In the data rows, 500 means zero.
The table, row by row:
tensor([452., 465., 312., 383., 417., 557., 417., 556., 524., 536., 606.,
        579., 608., 461., 618., 557.])
tensor([338., 522., 403., 385., 585., 548., 671., 576., 557., 549., 491.,
        612., 476., 394., 425., 470.])
tensor([619., 544., 586., 593., 530., 428., 339., 405., 404., 507., 626.,
        534., 397., 548., 430., 472.])
tensor([366., 646., 397., 353., 546., 523., 493., 534., 628., 566., 590.,
        387., 504., 523., 562., 449.])
tensor([536., 480., 541., 605., 582., 612., 395., 513., 528., 591., 447.,
        339., 619., 374., 348., 511.])
tensor([630., 543., 522., 536., 593., 652., 544., 390., 386., 350., 402.,
        548., 494., 493., 406., 512.])
tensor([623., 684., 541., 428., 463., 304., 605., 551., 415., 543., 483.,
        465., 471., 439., 462., 527.])
tensor([543., 515., 559., 610., 582., 608., 454., 598., 562., 464., 473.,
        297., 379., 441., 556., 391.])
tensor([274., 591., 532., 400., 554., 453., 464., 479., 458., 453., 530.,
        653., 648., 531., 455., 485.])
tensor([645., 652., 514., 432., 485., 290., 608., 527., 435., 531., 476.,
        483., 507., 459., 446., 517.])
tensor([452., 493., 303., 371., 423., 562., 425., 557., 538., 536., 592.,
        582., 618., 468., 612., 556.])
tensor([526., 484., 406., 607., 595., 672., 421., 464., 496., 483., 541.,
        362., 383., 579., 568., 451.])
tensor([556., 480., 494., 284., 364., 433., 562., 420., 548., 518., 547.,
        614., 575., 626., 467., 607.])
tensor([457., 296., 572., 535., 442., 515., 462., 477., 476., 429., 492.,
        516., 662., 661., 551., 457.])
tensor([499., 537., 391., 574., 586., 686., 434., 475., 531., 483., 551.,
        347., 383., 588., 583., 480.])
tensor([341., 381., 466., 542., 609., 637., 539., 567., 438., 433., 458.,
        478., 443., 642., 519., 403.])
tensor([538., 528., 607., 607., 610., 470., 604., 567., 476., 466., 289.,
        361., 420., 588., 395., 546.])
tensor([465., 258., 599., 540., 411., 525., 487., 481., 483., 494., 472.,
        539., 671., 656., 529., 427.])
tensor([507., 549., 599., 607., 609., 471., 590., 554., 469., 473., 294.,
        342., 438., 573., 395., 514.])
tensor([534., 445., 459., 292., 380., 415., 569., 415., 533., 499., 566.,
        618., 582., 617., 475., 624.])
tensor([487., 496., 412., 535., 628., 517., 543., 567., 593., 662., 526.,
        382., 353., 335., 419., 521.])
tensor([298., 382., 418., 543., 410., 525., 515., 532., 595., 554., 601.,
        475., 605., 558., 464., 480.])
tensor([403., 531., 442., 489., 498., 448., 457., 511., 636., 648., 542.,
        452., 456., 301., 605., 532.])
tensor([679., 570., 575., 542., 479., 603., 484., 417., 398., 470., 345.,
        511., 411., 397., 568., 539.])
tensor([480., 628., 482., 432., 416., 468., 335., 499., 404., 381., 574.,
        535., 660., 572., 568., 509.])
tensor([624., 533., 573., 473., 411., 467., 478., 461., 660., 528., 451.,
        339., 386., 470., 572., 625.])
tensor([460., 282., 586., 533., 420., 530., 469., 483., 498., 458., 483.,
        513., 664., 667., 515., 438.])
tensor([614., 539., 392., 558., 464., 464., 628., 519., 611., 551., 563.,
        457., 331., 429., 379., 489.])
tensor([492., 448., 559., 344., 397., 585., 585., 475., 528., 497., 386.,
        586., 587., 683., 413., 444.])
tensor([562., 584., 461., 516., 495., 414., 593., 580., 672., 441., 446.,
        501., 457., 548., 356., 354.])
tensor([542., 466., 496., 396., 521., 625., 517., 542., 550., 579., 644.,
        542., 365., 383., 360., 402.])
tensor([556., 460., 359., 609., 368., 340., 516., 527., 453., 514., 633.,
        603., 606., 395., 488., 522.])
tensor([673., 551., 389., 403., 366., 432., 504., 495., 498., 382., 525.,
        658., 528., 530., 555., 585.])
tensor([382., 611., 382., 342., 532., 541., 439., 505., 596., 600., 633.,
        385., 509., 507., 545., 464.])
tensor([598., 535., 396., 556., 492., 482., 471., 445., 476., 530., 616.,
        641., 500., 463., 471., 279.])
tensor([491., 456., 450., 547., 657., 682., 529., 450., 469., 271., 596.,
        523., 443., 559., 442., 478.])
tensor([557., 530., 541., 617., 597., 607., 475., 590., 548., 461., 494.,
        273., 409., 398., 572., 388.])
tensor([504., 304., 366., 422., 546., 384., 550., 541., 529., 591., 565.,
        602., 481., 607., 545., 433.])
tensor([462., 532., 332., 382., 582., 579., 449., 535., 518., 405., 588.,
        561., 703., 445., 444., 513.])
tensor([567., 447., 504., 462., 410., 605., 574., 672., 452., 433., 515.,
        454., 547., 346., 366., 590.])
tensor([624., 523., 560., 460., 422., 472., 471., 468., 633., 527., 440.,
        337., 393., 486., 583., 661.])
tensor([494., 419., 528., 638., 550., 530., 524., 587., 672., 563., 411.,
        384., 357., 402., 523., 496.])
tensor([533., 540., 609., 563., 615., 464., 592., 523., 469., 473., 284.,
        371., 405., 563., 420., 533.])
tensor([528., 527., 568., 440., 359., 597., 391., 354., 549., 543., 455.,
        520., 585., 577., 608., 406.])
tensor([504., 344., 515., 409., 385., 608., 544., 691., 583., 553., 554.,
        489., 579., 458., 440., 411.])
tensor([589., 566., 605., 447., 599., 561., 446., 465., 282., 381., 415.,
        560., 425., 528., 526., 542.])
tensor([628., 555., 550., 471., 413., 462., 492., 458., 644., 537., 405.,
        345., 382., 488., 605., 612.])
tensor([529., 417., 503., 283., 622., 539., 412., 539., 486., 475., 456.,
        446., 476., 539., 658., 683.])
tensor([549., 447., 466., 282., 393., 407., 588., 423., 558., 531., 529.,
        584., 572., 615., 468., 603.])
tensor([686., 573., 571., 540., 466., 597., 448., 441., 418., 464., 374.,
        486., 398., 376., 567., 564.])
tensor([412., 544., 493., 543., 613., 582., 608., 500., 617., 542., 476.,
        478., 300., 380., 399., 559.])
tensor([571., 628., 383., 505., 509., 559., 429., 368., 602., 371., 347.,
        533., 543., 472., 489., 639.])
tensor([635., 581., 558., 407., 323., 429., 413., 492., 619., 548., 387.,
        531., 430., 517., 634., 507.])
tensor([535., 624., 529., 501., 547., 609., 648., 550., 380., 387., 353.,
        384., 501., 480., 518., 402.])
tensor([412., 396., 337., 382., 525., 497., 480., 434., 520., 621., 546.,
        534., 549., 614., 682., 542.])
tensor([576., 596., 476., 600., 546., 473., 460., 291., 365., 429., 561.,
        413., 545., 511., 540., 577.])
tensor([409., 522., 617., 542., 527., 540., 599., 663., 569., 386., 387.,
        368., 383., 510., 487., 519.])
tensor([454., 499., 447., 538., 361., 393., 586., 575., 422., 511., 485.,
        387., 616., 557., 694., 431.])
tensor([430., 521., 533., 543., 598., 595., 640., 482., 577., 565., 474.,
        482., 279., 358., 398., 570.])
tensor([544., 521., 481., 623., 509., 433., 407., 444., 340., 511., 410.,
        375., 595., 554., 671., 600.])
tensor([643., 653., 522., 448., 457., 297., 571., 517., 403., 530., 455.,
        491., 494., 430., 476., 532.])
tensor([508., 382., 549., 463., 476., 476., 450., 466., 515., 641., 650.,
        545., 440., 480., 276., 614.])
tensor([558., 569., 478., 411., 434., 471., 475., 652., 548., 426., 340.,
        399., 504., 562., 617., 624.])
tensor([645., 569., 547., 477., 423., 479., 479., 465., 622., 523., 429.,
        319., 399., 483., 552., 641.])
tensor([402., 592., 573., 472., 504., 495., 415., 607., 586., 664., 417.,
        451., 528., 463., 540., 366.])
tensor([334., 514., 546., 458., 526., 584., 580., 596., 385., 519., 522.,
        579., 457., 373., 602., 373.])
Each row is one of a few hidden patterns, moved along and wrapped round at the ends; its group is its pattern. Groups are numbered from 0 in the order they first appear among the rows asked about.
Some new rows, each followed by its group:
tensor([561., 388., 535., 513., 520., 591., 558., 608., 490., 579., 543.,
        472., 451., 292., 374., 404.]) 0
tensor([446., 482., 456., 554., 364., 377., 582., 568., 484., 516., 475.,
        391., 613., 586., 676., 429.]) 1
tensor([422., 453., 491., 471., 650., 532., 426., 324., 364., 486., 564.,
        609., 635., 546., 551., 449.]) 2
tensor([401., 531., 503., 568., 472., 378., 602., 380., 355., 548., 526.,
        452., 535., 621., 595., 591.]) 3
tensor([486., 638., 526., 619., 576., 554., 432., 327., 416., 400., 497.,
        604., 522., 391., 563., 414.]) 4
tensor([457., 510., 455., 569., 345., 397., 596., 582., 473., 515., 490.,
        398., 615., 584., 674., 407.]) 1
tensor([530., 474., 484., 438., 509., 621., 549., 512., 547., 613., 662.,
        515., 395., 381., 355., 402.]) 5
tensor([471., 620., 522., 380., 526., 445., 500., 653., 533., 617., 576.,
        544., 458., 314., 418., 401.]) 4
tensor([568., 476., 479., 292., 369., 433., 560., 455., 551., 504., 525.,
        584., 587., 610., 487., 609.]) 0
tensor([384., 516., 621., 552., 537., 551., 600., 656., 556., 407., 372.,
        374., 399., 518., 491., 495.]) 5
tensor([448., 350., 629., 399., 324., 523., 519., 445., 505., 615., 595.,
        608., 408., 481., 511., 558.]) 3
tensor([449., 467., 547., 641., 663., 549., 451., 452., 305., 592., 538.,
        416., 563., 450., 498., 479.]) 6
tensor([515., 474., 479., 401., 528., 641., 570., 516., 526., 601., 651.,
        521., 394., 390., 366., 410.]) 5
tensor([536., 514., 526., 615., 584., 591., 481., 584., 538., 463., 472.,
        295., 361., 441., 562., 402.]) 0
tensor([478., 461., 286., 352., 419., 545., 421., 530., 515., 518., 591.,
        587., 614., 456., 604., 532.]) 0
tensor([574., 518., 523., 602., 651., 537., 409., 409., 352., 405., 545.,
        503., 496., 430., 524., 621.]) 5
tensor([390., 533., 480., 506., 393., 547., 624., 536., 512., 553., 587.,
        651., 539., 374., 377., 366.]) 5
tensor([551., 466., 325., 411., 399., 512., 602., 540., 409., 562., 445.,
        497., 653., 529., 612., 569.]) 4
tensor([405., 524., 446., 468., 467., 436., 477., 518., 652., 677., 530.,
        437., 461., 264., 583., 509.]) 6
tensor([667., 533., 388., 377., 376., 396., 539., 474., 469., 407., 501.,
        621., 551., 562., 517., 593.]) 5
tensor([650., 532., 568., 452., 404., 474., 473., 471., 646., 507., 442.,
        335., 402., 474., 571., 618.]) 2
tensor([397., 405., 565., 534., 694., 579., 581., 523., 490., 624., 476.,
        437., 427., 455., 338., 502.]) 7
tensor([492., 281., 590., 529., 405., 576., 440., 492., 470., 459., 466.,
        520., 623., 661., 533., 437.]) 6
tensor([610., 551., 447., 493., 293., 368., 442., 585., 408., 526., 522.,
        567., 602., 591., 617., 477.]) 0
tensor([491., 570., 641., 624., 539., 607., 463., 415., 452., 497., 467.,
        664., 540., 434., 330., 382.]) 2
tensor([472., 591., 550., 488., 479., 295., 376., 417., 574., 403., 542.,
        525., 533., 615., 576., 616.]) 0
tensor([537., 455., 539., 594., 605., 632., 394., 517., 537., 547., 459.,
        356., 582., 381., 326., 540.]) 3
tensor([545., 644., 676., 507., 438., 454., 297., 585., 540., 417., 539.,
        461., 468., 493., 466., 434.]) 6
tensor([596., 562., 692., 583., 563., 540., 450., 584., 441., 424., 421.,
        496., 343., 527., 414., 397.]) 7
tensor([651., 670., 535., 458., 495., 265., 619., 516., 412., 522., 473.,
        463., 487., 460., 477., 520.]) 6
tensor([611., 555., 593., 407., 506., 522., 572., 474., 362., 611., 370.,
        339., 541., 543., 469., 529.]) 3
tensor([596., 609., 471., 611., 582., 459., 482., 293., 368., 423., 561.,
        426., 513., 527., 515., 583.]) 0
tensor([465., 480., 525., 644., 667., 523., 465., 462., 282., 584., 540.,
        423., 534., 471., 472., 506.]) 6
tensor([461., 491., 300., 371., 418., 563., 417., 534., 493., 535., 585.,
        588., 620., 461., 607., 578.]) 0
tensor([690., 508., 440., 468., 296., 604., 538., 408., 533., 466., 497.,
        490., 459., 482., 539., 656.]) 6
tensor([515., 643., 681., 509., 439., 475., 317., 585., 531., 428., 543.,
        478., 475., 506., 453., 465.]) 6
tensor([529., 545., 459., 522., 635., 597., 608., 390., 499., 518., 585.,
        431., 366., 614., 370., 337.]) 3
tensor([349., 395., 575., 592., 485., 509., 497., 382., 598., 590., 700.,
        439., 431., 484., 451., 554.]) 1
tensor([611., 393., 525., 517., 574., 463., 371., 635., 366., 355., 527.,
        550., 470., 531., 611., 572.]) 3
tensor([480., 452., 488., 525., 645., 647., 504., 445., 460., 272., 578.,
        515., 391., 512., 475., 492.]) 6
tensor([543., 526., 547., 593., 556., 586., 473., 603., 556., 447., 451.,
        276., 373., 420., 562., 422.]) 0
tensor([463., 451., 512., 642., 664., 536., 455., 492., 284., 597., 517.,
        398., 543., 477., 473., 488.]) 6
tensor([482., 267., 596., 547., 406., 542., 469., 482., 491., 439., 466.,
        535., 663., 677., 540., 462.]) 6
tensor([417., 338., 387., 481., 579., 628., 632., 551., 571., 443., 413.,
        453., 481., 446., 650., 528.]) 2
tensor([544., 628., 670., 533., 430., 465., 289., 584., 519., 413., 523.,
        484., 463., 510., 434., 440.]) 6
tensor([465., 487., 285., 382., 424., 563., 402., 522., 554., 556., 581.,
        567., 621., 479., 592., 546.]) 0
tensor([536., 631., 643., 547., 441., 465., 301., 583., 532., 414., 527.,
        452., 469., 460., 478., 482.]) 6
tensor([352., 405., 587., 421., 535., 517., 535., 587., 546., 621., 478.,
        598., 565., 448., 487., 278.]) 0
tensor([508., 503., 563., 442., 348., 621., 381., 382., 490., 573., 469.,
        552., 604., 579., 612., 398.]) 3
tensor([388., 349., 384., 518., 494., 499., 391., 524., 611., 560., 558.,
        525., 593., 656., 567., 401.]) 5
tensor([521., 579., 457., 351., 612., 396., 370., 528., 534., 452., 525.,
        626., 610., 599., 431., 517.]) 3
tensor([440., 541., 352., 372., 591., 608., 465., 524., 502., 389., 602.,
        576., 657., 416., 470., 498.]) 1
tensor([447., 487., 430., 559., 357., 364., 584., 610., 470., 500., 494.,
        384., 605., 555., 650., 439.]) 1
tensor([554., 495., 476., 305., 388., 416., 557., 398., 528., 533., 538.,
        623., 581., 611., 449., 593.]) 0
